In the rows, 128 means zero.
One turn moves each row of this set onto another row. After a few examples, where does it send each row asked below?
z_249: [123 123 143 112 134 140 163 108 134 154 135 141 150 159 115  66 126  95
 119 149 165 103 123 120 109  90 142 134 110 109 136 123 105 137  92 124]
z_382: [147 118 139  78 121 133 160 116 158 151 104 152 126 149 146  68 140 125
 123 137 134 115 156 114 152 139 141 145 128 122 114 130 117 109 116  84]
z_799: [168 119 107 142 126 148 108 153 115 111 170  86 123 117 107 146 129 158
 142  88 134 130 162 123 112 163 127 116 154 124 126 101  94 121 147 126]
z_296: [151 127 106 145 120 173 136 148 120 142 159 124 117 105 126 168 124 182
 129 134 154 138 125 110 158 146 100 143 157 139 128 105 117  99 109  97]
z_192: [141 127 121  92 122 103 141 143 145 122 116 119 155 175 158 123 127 108
 134 143 137 142 112 140  97  93 153 133 114 104 131 119 131 129  99 178]
z_356: [105 120 145 122 136 129 158 119 136 153 123 140 168 153 119  84 142 101
 111 155 156  97 112 140 126  78 133 149 108 102 133 109 119 123 109 127]
z_833: [140 128 139  77 136 121 175 131 156 167  97 145 119 134 141  75 133 134
 138 135 136 113 144  92 153 141 126 152 122 140 124 126 109 113 106 105]
z_647: [160 114 134  99 110  93 130 130 124 107 110 127 149 123 125 112 177 113
 115 132 160 172 150 138 129 154 149 126 114  89 151 150 114 148 143 140]
z_484: [ 95 124  99 164 132 148 132 158 134 151 121 118 125 146 106 130  97 102
 149 119 134 137 141 114 167 114 104 125 148 148 137 100 160 126  78 104]
z_566: [145 132  97 154 114 162 129 153 109 147 165 129 109 110 145 175 121 165
 135 125 167 134 130 110 155 156 107 131 144 123 137 121 117  99 115  98]
z_959: [111 111 125 156  91 122 131 116 117 106 147 119 131 148 103 131 139 102
 171 143 101 146 169 119 119 131 129 110 127 153 113  84 137 141  89 151]
z_990: [114 117 101 167 121 134 128 159 151 144 120 113 135 149 104 124 104  93
 157 138 126 131 150 108 151 103 100 124 165 150 138  97 154 118  88 106]
z_796: [157 136 149  77 132 119 156 144 158 168 106 169 133 144 148  69 140 127
 112 143 139 128 146 106 146 134 124 146 135 134 135 128 129 117 104 110]
z_733: [136 123 116 136 105 171 128 164 108 142 164 125 115 109 131 166 106 176
 124 140 151 126 132 100 158 150 105 141 141 144 142 127 100 105 116 106]
z_293: [164 119 107 151 118 138 124 151 114 118 176  96 112 124 118 153 130 149
 161  79 133 126 143 129 107 164 126 113 138 109 124  88 101 121 142 142]
z_623: [124 131 110 104 139 124 155 131 126 123  88 137 105 123 105 102 104 171
  86 109 142 121 137  92 136 157 152 168 125 110 146 149 121 127 131 139]
z_327: [120 129 155 107 132 127 148 124 133 140 139 161 162 152  98  64 150 101
 109 150 157 124 134 129 114  86 139 132 106 104 130 121 117 127 106 139]
z_134: [147 133 134 103 136  99 129 141 141 118 117 138 144 155 149 113 143 110
 128 150 130 164 104 142 115  89 136 140 115 108 144 131 134 144 116 187]
z_887: [135 131 140 104 135 127 141 135 129 141 103 151 108 120 114  77 108 168
  75 115 134 138 135  91 132 147 139 161 127  96 141 138 114 141 128 153]
z_827: [128 126 131 164 115 180 131 125 142 141 143 109 113 136  96 121 100 132
 126 123 132 151 150  76 127 131 104 134 127 120  96 113 151  85 109  85]
z_77: [139 115 114 111 123  99 134 122 147 127 110 124 143 154 156 105 120 109
 135 135 116 162 118 149 107  99 154 134 109  82 126 124 129 141 117 183]
z_549: [154 130 119 172 122 107 123 120  88 134 155  87 148 133 130 160 141 112
 153 132 139 119 145 123 120 155 100 124 124 163 162 113 141 153 135 151]
z_402: [151 111 110 109 116  89 129 124 116 118 100 125 159 119 164 127 182 111
 123 146 162 147 159 148 138 152 156 130 123  98 153 146 118 135 137 125]
z_243: [139 114 153 145 116 194 136 141 128 146 140 105 120 137 115 122  99 134
 131 117 119 156 150  75 130 136 108 138 118 123 113 103 147  93  98  85]
z_146: [140 115 115  98 122  95 132 125 113 116 109 112 168 123 141 130 168 117
 141 141 171 171 156 142 123 150 146 126 103  80 148 143 105 135 123 141]
z_50: [125 122 134 162 124 187 131 147 124 130 140 111 102 135 112 128 115 131
 131 102 135 143 155  72 135 133 119 129 124 113 103 101 148  77 109  84]
z_613: [115 118 116 159 100 130 137 106 124 121 149 111 111 151 111 121 139  89
 167 120 116 141 162 119 131 140 130  96 130 154  95  84 141 147  87 132]
z_89: [131 133 106 104 152 128 141 126 134 146  95 142 109 118 138  95  92 175
  92 115 129 131 122 116 149 142 141 173 126 110 139 150 119 136 133 142]
z_225: [127 101 112 166  90 124 138 105 116 125 154 105 131 137  97 126 142  97
 157 133 123 144 163 120 131 125 129  92 136 149 107  79 135 145  87 152]
z_520: [175 111 114 146 113 143 128 161 120 119 176 101 117 111 105 150 130 147
 149  87 123 122 148 124  97 166 140 121 133 138 137 112  97 122 153 130]
z_188: [136 123 153 123 148 113 145 159 126 124 100 144 128  88 130 124 191 147
  89 134 151 131 115 111 117 137 150 169 123 119 152 122 103 136 147 133]
z_706: [151 139 107 175 128 111 110 129 103 140 161  76 139 127 143 165 145 113
 137 132 146 122 141 123 111 144 111 115 135 168 131 109 133 146 135 153]
z_668: [140 122 132 135 163 125 151 138 115 107  95 131 126  90 138 137 187 147
 115 125 149 139 123 111  98 137 167 171 117 110 157 127 110 131 132 122]
z_400: [101 122 109 161 117 147 128 164 144 152 128 126 151 149  98 128  93  93
 146 139 129 141 148 123 135 118 110 129 147 153 146 109 160 128  76  95]
z_687: [128 113 140 133 159 127 149 135 109 116 104 126 137  89 126 118 184 155
  96 115 142 118 131 121 113 129 168 170 106 103 136 112 105 121 151 134]
z_279: [131 144 110 173 124 110 117 127  98 132 161  86 139 150 136 160 143 103
 150 124 154 100 136 132 120 148 100 111 137 155 142  97 135 152 130 140]

z_706 moves to z_225
z_623 moves to z_668
And these:
z_327 moves to z_796
z_89 moves to z_687
z_243 moves to z_733
z_50 moves to z_566

One turn moves each row of this set onto another row. After a few examples, where does it send each row asked below?
z_574: [113 147 105 153 109 115 125  91 103 127 131  95 144]
z_966: [114 135 138  96 145 149 147  88 169 129 149 127 113]
z_953: [161 151 137 125 129 108 117 180 126 125 129 131 127]
z_87: [136 102 151 112 133 108 116 152 110  91 149 116  96]
z_119: [121 124 147 108 121 122 111 170 114 110 158 123  95]
z_524: [171 124 145 126 130  91 119 168 124 104 126 132 130]
z_367: [105 138 103 153 119 123 144 100 100 123 110 103 145]
z_332: [ 80 111 125 131 115 138 137 118  98 108 134 104 108]
z_968: [124 159 138 113 130 135 161  94 162 131 142 166 145]
z_626: [130 128 110 147 122  98 129  82  93 105 129 105 145]
z_478: [ 90 122 127 126 106 130 116 112  99 112 159 100 101]
z_703: [130 126 153  99 129 146 145 117 186 129 148 134 117]
z_806: [113 121 133 125 130 119 123 106 103  91 159  86  95]
z_295: [146 136 139 123 131 117 139 186 121 121 112 140 127]
z_255: [145 137 150 104 114 137 145 119 183 135 139 157 138]
z_871: [156 163 112 154 121 103 127 134 121 134 114 113 159]
z_256: [128 145 154 115 117 137 157 113 178 129 143 163 144]
z_429: [119 133 160 113 128 147 154 118 187 124 147 140 127]
z_284: [119 152 124 102 139 137 151  74 158 136 142 145 131]
z_736: [109 105 129 125 125 110 119  98  93  94 152 101 107]
z_604: [166 162 117 148 111  91 131 118 106 112 125 135 156]
z_686: [112 159 136 111 148 140 158  87 161 129 146 145 129]
z_475: [146 155 114 150 128 110 149 143 116 131  93 125 159]
z_933: [173 137 150 133 105  98 125 168 126 105 135 134 135]
z_761: [106 109 147 112 123 133 131 171 111 107 137 127  97]
z_838: [137 154 131 108 121 130 149  93 167 140 134 164 149]
z_67: [127 153 106 140 127 105 134  81  90 106 139 104 132]
z_30: [107 142 150 110 146 147 158  99 176 126 152 126 121]
z_136: [169 140 121 149 125  85 127 124 111 112 111 125 160]
z_291: [139 112 154 120 119 117 117 160 127  91 156 103  98]

z_67 moves to z_604
z_284 moves to z_838
And these:
z_574 moves to z_871
z_686 moves to z_968
z_332 moves to z_367
z_524 moves to z_87

One turn moves each row of this set onto another row. After a few examples, where does it send each row asked below?
z_371: [114 154 190 128 131 110 153  96 117 133 134 120 131 181 140 127 145 179]
z_88: [147 159 154 163 109 127 143 148 134 140 166 140 116 183 140 104 116 183]
z_85: [113 141 155 158 100 130 159 143 181  53 157 154 105 169 123 144 120 109]
z_542: [135 160 156 159 112 117 160 119 113 158 165 117 124 198 126 135 134 176]
z_224: [106 138 149 144 106 131 135 148 170  58 174 161 110 166 132 155 118 106]
z_421: [130 147 165 159 109 115 163 111 101 150 161 116 124 212 126 138 121 169]
z_556: [105 121 166  97 137 125 149 160 130  71 148 133 147 165 117 158 127 104]
z_312: [117 164 172 130 123 108 137 136 139 118 135 149 124 156 153  96 125 188]
z_998: [141 147 150 171  97 109 146 142 140 151 165 140 104 163 142 112 118 175]
z_713: [101 147 160 139  93 135 147 152 165  46 149 146 105 165 132 152 122 111]
z_595: [ 98  88 129 115 128 109 176 120 107  92 151 131 142 173 122 157 148  98]
z_866: [ 99 109 114 162  78 113 177 137 146  80 144 146  95 189 126 146 144 116]
z_545: [129 153 151 148 111 108 164 118 111 173 159 114 125 185 123 139 122 159]
z_408: [128 169 192 125 130 122 146 106 118 140 142 138 138 177 135 105 147 159]
z_355: [100 161 159 149  91 126 141 155 166  59 154 150 102 174 135 155 128 112]
z_630: [107 102 115 171  92 111 187 127 155  96 157 155 102 189 115 146 151 115]
z_139: [108 137 139 137  88 120 150 154 164  51 167 150  96 172 140 141 110 110]
z_917: [106  91 135 110 135 102 184 138 129 110 150 144 142 184 103 154 154 101]
z_292: [130 147 191 143 118 116 135 125 153 121 143 132 117 155 151  86 125 175]
z_164: [ 93 121 107 169  83 103 177 130 144  87 140 142 100 199 126 137 150 111]
z_122: [140 167 150 171 107 105 149 137 121 145 166 142 106 187 132  98 135 169]
z_584: [107 123 180 105 137 127 136 165 130  75 152 145 151 169 126 156 136 107]
z_513: [103 108 160 103 146 119 138 143 144  63 159 147 147 166 119 138 130  99]
z_147: [101  85 121 121 121 103 179 147 112 101 144 134 133 185 111 154 154 111]
z_568: [102  83 129 125 128 107 172 139 108 105 140 138 148 192 118 137 158 104]
z_83: [134 169 188 142 113 115 134 133 140 128 150 152 114 174 146  87 139 171]
z_261: [101 121 166  93 125 127 145 144 142  62 153 149 138 154 140 151 125 106]
z_23: [138 157 145 165 100 116 149 148 121 135 159 146 117 187 137 102  99 179]
z_211: [131 161 176 130 124 122 143 127 143 125 136 140 132 165 148  90 133 187]
z_301: [ 97 120 106 157  88 110 169 121 153  90 164 154  97 196 120 157 138 102]
z_835: [119 152 191 118 128 113 155  98 130 142 135 108 141 179 133 116 127 159]
z_648: [ 94  93 120 116 129 101 173 118 126  97 151 137 137 194 116 144 150  96]
z_442: [123 163 176 125 132 119 160  98 121 145 138 117 137 183 136 120 149 176]
z_905: [137 165 163 157 123 113 161 112  99 161 158 127 135 191 119 118 139 155]
z_743: [104 105 105 159  91 104 181 128 133  80 167 135  98 191 124 150 136 107]
z_3: [110 134 174 101 142 120 155 153 155  68 151 142 147 162 110 145 124  97]

z_147 moves to z_556
z_584 moves to z_355
And these:
z_648 moves to z_513
z_122 moves to z_905
z_292 moves to z_998
z_442 moves to z_211
z_595 moves to z_261
z_3 moves to z_85
z_23 moves to z_421

One turn moves each row of this set onto another row. After a few examples, where does it send each row asked below?
z_231: [122 110 108 113 137 112 140 140 108 190 122 128 159 157  97 124  95 150
 110 165  98  91  72 143]
z_907: [103 111 147 125 138  97 111 131 124 135 156 194 160 110 132 133 152 127
 134 153  95 117  93 130]
z_289: [157 118  80 104 149 109 182 133 143 159 125 141 166 149 147 142 153 163
 134 148 139  90 119 156]
z_809: [159 100 112 126 116  99  95 137 111 200 122 152 113 157 130 148  96 122
 129 135 135 137 130 161]
z_17: [115 121 105 118 146 182 119 138 108 139 137 116 128 101 137 129 150 148
 131 159  89 117 115 111]
z_502: [145 137 187 117  96 128 132 122 122 166 152 122 159 114 158 138 107 132
 151 109 135 111  92 119]
z_937: [116 136 176 104  87 122 138  98 116 131 147 122 154 137 150 128 115 158
 117 113 135 107  86 114]
z_427: [166 118 109 147 117 117 105 147 117 140 118  77 151 171 124 148 103 122
 161 129 134 124 133 118]
z_914: [201 104  89 122 117 128 131 138 122 152 128 144 155 153 175 134 157 154
 128 147 111 120 130 153]
z_66: [128 135  96 134 135 112 154 134 117 144 113  77 160 175 122 137  97 132
 146 132 147  99 112 108]
z_801: [148 140  77 125 132 137 110 117 127 131 121  90 146 173 135 142 122 150
 154 120 135  91 131 104]
z_233: [103 121 136 127 132  96 121 119 113 146 150 204 145 116 164 124 145 116
 122 142 111 127 101 119]
z_329: [164  86 113 129 115  87 169 154 120 137 121 125 172 156 129 135 135 147
 118 165 127 136 120 171]
z_84: [108 106 124 133 130 127 130 141 107 141 127 124 101 106 137 146 128 114
 130 145 141 166 154 139]
z_829: [106 132 136 126 140 100 127 136 129 155 153 195 167  86 152 132 142 125
 144 154 111 130 106 116]
z_963: [131 131 178 101 101 125 112 106 145 134 158 127 146 123 132 156 128 158
 154 104 140 103 107 129]
z_718: [ 96 100 130 119 175 137 156 130  98 158 131 130 108 139 126 139 134  99
 132 135 122  90  98 146]
z_631: [129 142  68  98 120 131 106 121 142 177 128 146 140 119 125 140 114 192
 124 155 123 124 135 124]

z_914 moves to z_329
z_937 moves to z_963
And these:
z_631 moves to z_809
z_907 moves to z_829
z_427 moves to z_66
z_84 moves to z_718

One turn moves each row of this set onto another row. After a few examples, where does it send each row asked below?
z_497: [190 139 139 117 129 122 155 111 166 147 101 104 147  85 160 136 124]
z_826: [120 133 129 148  92 131 153 127 107 129 148  88  63 115 169 132 137]
z_500: [181 147 139 129 137 130 148 110 117 116  63 129 101 117 145 141 141]
z_839: [178 140 132 131  57 130 149 122 142 120 145  88 140 105 164 137 109]
z_940: [135 132 127 110  98  91 101 119 112 123 143  99 152 120 124 129 102]
z_438: [ 98 150 131 162 107 131 140 109 108 126 121  85 164 103 138 137 114]
z_409: [136 119 116 123 114 115 115 119 109 110 135 109  56 117 131 113 141]
z_755: [171 156 113 153  73 163 162 135 118 112 145 122 108 123 144 131 147]
z_173: [197 133 127 154 147 122 140 101 137 130 141  89  83 115 133 151 145]
z_803: [129 138 134 141 102 113 143 125 107 127 157 100  54 107 159 122 140]
z_677: [100 141 137  95 106 140 145  92  98 120 124 106 154 112 154 113 153]
z_903: [136 139 139 167 173 122 140 106 119 116 140 106 123  96 138  75 127]
z_852: [188 142 130 140 123 115 151 122 158 126 126 147 163  90 142 116 131]
z_163: [120 147 146  91 113 104 100 123 108 124 138 115 141  97 124 116 106]
z_48: [119 160 153 124 143  87 123  97 116 137 117  79 123  79 128 124 119]
z_303: [119 152 170  92 114 131 138  73 113 142 133  93 137 103 163 123 141]
z_875: [142 173 134 173 106 124 175 116 127 102 132 112 124  64 143 107 147]
z_410: [179 140 130  67 128 136 129  93 125 135 113  87  96 105 169 116 125]
z_143: [122 147 118 142 146 170 177 110 110 127 127 108  72  92 149 112 120]
z_514: [167 131 130  91 132 133 139 112 123 138 149 108  57 108 148 116  99]
z_639: [154 120 145 161 123 152 136 106 133 139 149  77 148 132 167 112  91]
z_342: [149 140 137 132 116 125 139 104 128 133 154 113 190 120 141 126  94]
z_294: [201 139 148 131 111 129 135 110 124 122  89 135 112 135 151 149 123]
z_654: [198 145 125 116 145 141 143 127 115 136 133 108 162  98 162 136  88]
z_533: [178 159 124 146 161 144 159 127 106 124 131 127 163  83 154 122 106]
z_748: [103 170 170 125 134 122 127 101 113 141 123  94 131  74 138 126 112]
z_516: [131 164 115 139 146 160 165 101 103 103 110 124 117  86 153  92 157]
z_24: [116 158 127 139 159 123 162  99 118 122 115 105 170  86 132 108 124]
z_195: [152 139 132  81 149  99 133  99 131 138 116  83 152 100 139 120 103]
z_96: [164 134 105 125 134 131 168 128 149 119  86 121 159  84 147 120 143]
z_702: [164 145 113  87 109  95 147 127 130 105 106  80 101  74 143 110 140]
z_924: [127 125 117 133  90 120 142 137 102 119 154 100  65 120 160 124 138]
z_259: [123 149 159  97 104 116 126  87 105 125 156 128 148 112 146 106 145]
z_710: [127 142 147 175 117 138 136  98 120 129 144 102  61 105 143 124 139]
z_251: [176 147 141 139  88 161 134 101 121 122 167 137 141 128 166 115 115]
z_241: [187 120  96 157 131 128 137 123 123 106 147 114 105 133 122 139 152]
z_722: [131 112 118 145  82 154 129 116 117 124 136  86  80 136 154 142 123]
z_874: [178 149 141 161 119 142 150 111 115 109  85 151 121 127 145 140 138]
z_864: [183 151 114 107 172 131 151 129 106 126 110 107 146  80 152 122 107]
z_913: [152 105 108  98 148 120 120 123 122 119 117  73 123 123 146  90 109]
z_322: [199 154 127  99  93 123 137 126 129 128 138 103  71 114 142 127 141]
z_697: [ 96 145 137 122  98 148 127 123 105 129 124  98 163 103 143 135 103]
z_183: [172 124  97 162 140 151 158 112 127 118 117  80  99 121 140 155 153]
z_206: [148 126 111 138 101 169 152 124 111 121 168 136 100 130 148 119  97]
z_880: [158 173 123 138 122 149 173 118 119 122 109  94  72  86 144 122 165]

z_48 moves to z_940
z_322 moves to z_755
z_874 moves to z_500
And these:
z_803 moves to z_924
z_173 moves to z_241
z_342 moves to z_24
z_839 moves to z_875
z_852 moves to z_96
z_514 moves to z_206
z_163 moves to z_697
z_409 moves to z_722
z_303 moves to z_259
z_251 moves to z_516
z_913 moves to z_639
z_654 moves to z_533

One turn moves each row of this set onto another row. After a few examples, where does it send each row asked below?
z_187: [ 75 102 139 154 132 144 139 174 111 123 116 124]
z_290: [108 102 138 163 122 130 144 179 103 147 104 109]
z_469: [104 129 134 124 111 160 129 100 137 110 142 140]
z_132: [104 200 127 146 124 148 131 130 100 140  84 138]
z_948: [125 153 134 134 141 180 116 126 135 106 153 153]
z_695: [120 158 107 114 109 182 114 124 123 105 137 144]
z_135: [104 189 104 128 106 173 140 158 100 127 100 154]
z_460: [ 82 172 131 146 108 146 165 149 102 144  89 153]
z_385: [101  86 151 147 123 160 133 168 116 119 131 104]
z_679: [104 156 135 129 134 146  97 104 129 108 124 134]
z_207: [116 146 112 128 130 151 117 109 122 105 142 150]
z_111: [174 151 141 135 101 186 136 144 102 138 125 103]
z_245: [ 90 125 158 160 135 129 149 177 110 158 100 130]
z_507: [ 98  93 132 158 130 122 132 160 113 132 118 118]
z_258: [157 179 150 139 106 181 127 130 106 144 102  97]
z_204: [122 165 130 131 125 160 104  92 127 116 126 127]
z_32: [161 159 163 134 106 180 116 136 111 137 111  90]
z_349: [121  87 143 156 122 136 133 165 113 138 123 101]
z_817: [ 99 104 152 156 119 158 150 190 102 136 108 105]
z_621: [111 186 117 150 119 147 153 162  86 144  89 150]
z_565: [161 169 153 145 118 201 139 167 111 139 126 123]
z_844: [150 171 124 123  90 202 134 156 106 132 117 118]
z_759: [132 104 175 151 122 154 138 167 119 156 122 100]
z_384: [102 192 140 147 122 144 131 155  95 143  75 132]
z_337: [102 189 129 152 139 166 144 165 107 132 106 166]
z_406: [151 145 159 137  85 188 156 146 110 149 114 101]
z_885: [ 95  98 157 146 141 133 125 143 134 134 134 129]

z_245 moves to z_759
z_111 moves to z_207
z_948 moves to z_337
And these:
z_385 moves to z_187
z_135 moves to z_844
z_204 moves to z_132
z_32 moves to z_679
z_507 moves to z_290
z_469 moves to z_460

